50 stands for zero in the data rows.
Here are some points, each followed by its number:
Array([28, 67, 71, 71, 69, 58, 47, 39, 39, 46, 58, 62, 48, 64]) 0
Array([29, 64, 66, 69, 64, 55, 47, 35, 37, 46, 55, 62, 46, 68]) 1
Array([36, 71, 62, 75, 67, 56, 47, 41, 37, 45, 57, 59, 49, 69]) 2
Array([39, 72, 60, 69, 58, 50, 49, 36, 38, 41, 55, 63, 40, 72]) 3
Array([40, 72, 51, 67, 52, 33, 36, 47, 49, 28, 54, 67, 35, 68]) 4
Array([42, 70, 56, 74, 52, 33, 37, 52, 47, 32, 55, 66, 31, 72]) 5
Array([40, 73, 53, 76, 51, 34, 36, 58, 47, 33, 55, 61, 28, 68]) 6
Array([55, 65, 59, 77, 40, 32, 36, 70, 53, 27, 44, 57, 30, 49]) 7
Array([56, 63, 56, 80, 41, 35, 33, 72, 53, 31, 44, 54, 34, 48]) 8
Array([37, 57, 68, 74, 18, 27, 35, 65, 55, 43, 50, 52, 33, 48]) 9
Array([41, 59, 67, 78, 28, 29, 38, 61, 62, 34, 53, 52, 32, 29]) 10
Which five points above are nearest to each new point by angle, seen from the average point of the numbered points? Their numbers follow each, nearest first.
Array([65, 46, 20, 27, 61, 63, 51, 70, 52, 44, 51, 37, 53, 71]) >> 2 3 8 4 1
Array([68, 46, 45, 32, 39, 43, 51, 59, 73, 59, 74, 63, 76, 52]) >> 9 10 8 7 1
Array([70, 42, 45, 47, 36, 57, 64, 34, 60, 58, 69, 46, 84, 10]) >> 10 9 0 1 2
Array([57, 44, 43, 53, 45, 65, 68, 40, 58, 55, 71, 52, 73,  8]) >> 10 0 1 2 9
Array([45, 44, 51, 72, 53, 54, 63, 56, 48, 58, 71, 42, 65,  7]) >> 10 0 9 2 8
Array([73, 39, 44, 38, 30, 52, 58, 39, 64, 57, 68, 50, 87, 22]) >> 10 9 8 1 0
Array([66, 46, 36, 35, 33, 45, 50, 38, 70, 53, 78, 62, 77, 45]) >> 10 9 3 1 4
Array([64, 45, 48, 33, 44, 42, 65, 56, 77, 55, 74, 65, 64, 47]) >> 10 9 8 1 0
Array([30, 53, 67, 36, 45, 49, 42, 26, 20, 56,  0, 43, 36, 63]) >> 1 3 0 2 9
Array([55, 46, 39, 51, 35, 70, 67, 43, 64, 64, 68, 51, 76,  4]) >> 10 0 9 1 2
Array([60, 45, 60, 14, 49, 50, 72, 71, 69, 58, 60, 54, 65, 45]) >> 10 9 0 1 8
